-1.74 -7.87  3.67 -0.50 -7.64  4.60  8.01  3.36 -1.00 -9.31  2.07 -4.57  1.05  4.25  1.33 -7.35 -5.62  3.70 -0.33  0.78 -0.74 -6.96 -4.43 -1.13 -2.81 -2.17 : J
-1.15  6.32 -3.14  0.05  7.67 -7.11 -4.83  3.20 -3.03  1.00 -7.53  0.22 -0.43  2.77 -0.59  3.29  3.70  4.82  5.75 -5.62 -1.64  6.40  8.27  0.22 -3.32 -4.53 : V
-3.40  8.01  3.52  6.94  7.68 -0.61 -3.13 -3.13 -3.13 -3.46 -1.16 -3.13  7.69 -3.13 -0.82  7.68  3.05  6.94  1.09  7.68 -3.13  4.11  7.68  1.67  3.83 -3.13 : U
-3.40  8.01  3.52 -0.61 -2.09 -0.61  1.33  3.67  3.53 -3.46 -1.16  0.79  1.15 -1.42 -0.82  7.68  3.05  6.94  1.09 -0.64  0.93  8.12 -4.76  6.25  5.69 -3.27 : R
howmany U: 7.68 : 4
howmany U: 3.83 : 1
howmany U: -3.13 : 7

-2.01 -2.01 -2.01 -2.01 : C
1.01 1.01 1.01 0.82 : P
-0.99 -0.99 -2.64 -2.64 : N
 0.81  1.19 -2.02 -2.02 : T
howmany P: 1.01 : 3
howmany T: -2.02 : 2
howmany C: -2.00 : 0
howmany N: -2.64 : 2
howmany T: 0.81 : 1
howmany C: -2.01 : 4

-1.79 -3.24 -1.45 -4.76  2.32 -> M
1.32 1.32 1.32 1.32 0.28 -> H
 1.31  3.94  2.64  2.04 -0.31 -> K
 8.66  5.73 -3.05  5.01 -8.09 -> Z
 0.86 -1.44  0.86  3.37  0.85 -> D
howmany H: 1.33 : 0
howmany D: 0.86 : 2
howmany H: 1.32 : 4

-0.99  1.90  0.39  4.46 -0.72  0.31 -1.85 -2.27  0.55  1.41 -1.95  0.40 -1.00 -1.94 -4.66  0.15 -1.52 -1.41  0.01 -0.20 -6.22 -1.20  3.02  3.26 -3.51  1.67 -3.37  X
-0.41  2.00 -0.60  1.53  0.21 -0.76  3.41  1.36 -0.21  2.05 -3.24  0.46 -0.39  0.56 -0.63 -0.50  0.32  3.28  0.01 -0.90 -1.36  1.98 -0.87 -1.46 -0.50  2.24  0.89  A
-0.99  1.14  0.39  4.46 -0.72  0.31 -1.85 -2.27  0.55  1.41 -0.80  0.40 -1.00 -1.94 -4.66  0.15 -1.52 -1.41  0.01 -0.20 -6.22 -1.20  3.02  3.26 -3.51  1.67 -3.37  W
-0.96  1.52  0.28  2.99 -0.74 -0.33 -2.62 -2.48  0.32 -2.27 -1.86  0.61 -0.77 -2.21 -3.88  0.54 -1.88 -4.46  0.12 -0.37 -6.88 -1.89  2.49  3.51 -3.93  1.58 -3.05  L
-0.97  1.10  0.17 -0.79 -0.79 -0.79 -3.06 -3.41  0.38  0.97 -2.13 -0.14 -0.65  2.71 -5.42 -0.14 -1.38 -2.01 -0.22 -0.48 -0.14 -1.92  2.70  2.89 -3.43  2.07 -5.33  B
 0.08  0.23  0.22  0.77  0.80  0.80  3.57  1.00  0.21  7.80  2.19 -0.68  0.03  2.25  0.14 -0.57  0.88  0.25  0.20 -0.22  0.12  0.80 -1.99 -1.47  2.30  0.80  3.66  S
-0.31  3.09 -0.89  0.72  0.09 -0.35  4.25  0.35  1.10  0.42 -3.33  1.10 -0.40  0.52 -3.17 -0.77  3.09  1.68 -0.40 -0.73 -2.26  1.10 -0.69 -3.23 -2.03  2.64  0.74  Y
-0.18  0.12 -0.73 -1.72  0.06 -0.46  4.64  4.62 -0.13  4.38 -1.30  0.45 -0.48  2.69  0.13 -0.64 -0.73  2.21  0.24 -0.07  1.75  2.29 -1.03  1.75  1.75 -0.65  0.33  E
-0.18  0.12 -0.73 -1.72  0.06 -0.46  0.19  1.11 -0.13  4.38 -1.30  0.45 -0.48  2.69  0.13 -0.64 -0.23  2.21  0.19 -1.03 -1.96 -0.68  0.52 -1.77 -1.32 -0.99  0.70  G
howmany G: 0.19 : 2
howmany S: 0.80 : 4
howmany B: -0.79 : 3
howmany E: 0.24 : 1
howmany Y: 1.09 : 0
howmany E: 1.75 : 3

 2.21 -2.02  5.88  2.74  2.55  2.39  4.75 -2.61 -5.18 -3.92 -> giri
-0.88 -7.49  3.77  2.77  3.86 -0.34  3.70 -5.23 -2.01 -1.81 -> nuror
 1.43 -5.95  3.47  4.01  1.97 -0.14  5.11 -4.22 -3.71 -2.21 -> kitaz
-2.99 -5.42  6.53  3.64  2.42  2.43  4.95 -5.81 -3.41 -3.10 -> Bikap
 0.47 -5.93  4.15  4.93  1.28  0.47  5.47 -4.84 -3.70 -2.94 -> bim
 0.44 -4.73  4.76  3.49  4.76  4.76 -4.73 -5.17 -3.20 -3.20 -> fur
 0.78 -4.83  5.05  3.46  1.22  0.72  6.90 -4.45 -3.26 -2.50 -> zoted
 1.26 -4.00  6.77  3.85  1.20  1.26 -4.00 -1.76 -3.87 -5.14 -> mitiz
-0.88 -7.49  3.77  2.77  3.86 -0.34  3.70 -5.23 -3.19 -0.80 -> Basir
-0.10  6.45  4.73  1.14  2.58 -1.73  6.45 -3.03 -2.86  6.45 -> Zap
howmany Zap: 6.45 : 3
howmany fur: 4.76 : 3
howmany fur: 4.75 : 0
howmany mitiz: -4.00 : 2

 3.83 -3.76  0.93 -2.33 -3.76  1.10 -4.61  1.09  2.82  1.09 : gevit
 0.92 -2.94  1.58 -2.60 -3.92  1.10 -4.92  2.59  8.68  2.67 : feka
 0.93 -0.12  0.93  0.93 -3.76  1.10  0.93 -0.12 -0.12 -0.12 : zozon
howmany zozon: 1.10 : 1
howmany gevit: 3.83 : 1
howmany gevit: 1.09 : 2
howmany zozon: 0.93 : 4

-1.61 -0.83 -0.60 -0.76  2.83  1.39 -1.77  0.66  1.34  7.66  0.67 -5.68  1.74 -5.32  8.84 -1.10 -0.15  0.31  1.14  6.81  0.75  2.02 -2.63  3.15 -2.70 -0.68  0.08  4.25  0.03 -0.14  1.76 -6.67 : sibe
-0.35  0.40  0.26  0.00  2.14 -3.21  2.24 -3.50  0.62  0.83 -0.75 -0.82 -0.48  1.40  0.18 -0.19  0.37  1.06  1.37 -3.82  0.17  2.72  1.53  2.18 -0.35  1.92  3.19 -2.69 -1.40  0.69  0.30  2.24 : vig
-7.23 -4.40  0.40 -3.49 -1.44 -1.89  1.08 -1.61 -0.01  0.24  1.43  0.02 -0.44  0.02 -1.37  3.72  1.40 -0.41 -1.42  0.40 -0.45 -2.91  0.02 -1.42 -1.97  0.94 -0.44 -0.44 -1.45 -1.68 -7.23  0.07 : Zovep
 0.39 -0.35 -0.44  2.49  5.66  0.02  1.97 -2.14  1.72 -3.67 -0.67 -2.88  3.81 -2.41  6.77  1.57 -1.31 -0.44 -0.17  2.97 -1.29 -2.25  7.05 -1.98 -1.73  1.75  2.13  1.54 -0.08  0.24 -0.01 -4.02 : nofa
 0.96 -2.30 -0.10  2.08  3.97  1.68  2.46 -0.34  0.97  1.57 -1.20  0.60 -4.07  7.26 -3.61 -2.70 -0.84  0.56 -1.14 -0.46  1.50 -0.23  2.46  2.35  0.27  2.46  3.83 -1.28  1.49 -0.60 -0.40  8.26 : dopop
-0.86  1.62  0.11 -0.07 -1.71  1.01 -2.19 -0.81 -1.56 -2.15 -1.56 -3.15  1.07 -3.68  2.71 -1.55 -0.93 -0.47  0.08 -1.47  3.18  4.41 -0.56  3.18  0.16 -0.08 -1.00  6.01 -1.45 -0.31 -1.06 -4.64 : Pezig
howmany Zovep: 1.07 : 0
howmany vig: 2.72 : 1
howmany Pezig: -1.56 : 2
howmany Zovep: -0.43 : 0
howmany dopop: 2.46 : 3
howmany vig: 0.30 : 1
howmany Zovep: 0.02 : 3

-1.32  0.99 -1.56  4.56 -2.52 -4.44 -3.04 = lir
-3.26 -0.16 -0.91 -0.82  1.29 -0.87 -0.33 = Dis
-0.88 -2.24 -0.88 -1.09 -0.88 -2.53 -2.24 = ladus
 1.78 -1.04  3.24 -2.09  1.89  2.17  2.99 = nomav
 3.14 -3.87  2.10 -0.26  0.63 -0.36  0.49 = rop
 7.07 -5.04  7.07 -2.66  2.46  2.46  7.07 = vunuf
 0.83 -1.29  2.05 -0.98  0.83  0.83  3.69 = kos
 2.94  1.28  0.82  0.82  1.28 -2.22  1.28 = pim
 0.78 -1.41 -5.03 -5.03 -5.03 -2.16 -1.41 = mim
-1.77 -0.16 -0.91 -0.82 -0.25 -0.87 -0.33 = nidog
-0.89 -2.07 -1.63 -0.89 -0.46 -2.06 -0.46 = kib
howmany kos: 0.83 : 3
howmany kib: -2.07 : 1
howmany vunuf: 7.06 : 0
howmany mim: -5.03 : 3
howmany ladus: -0.88 : 3
howmany kib: -0.89 : 2
howmany pim: 1.28 : 3

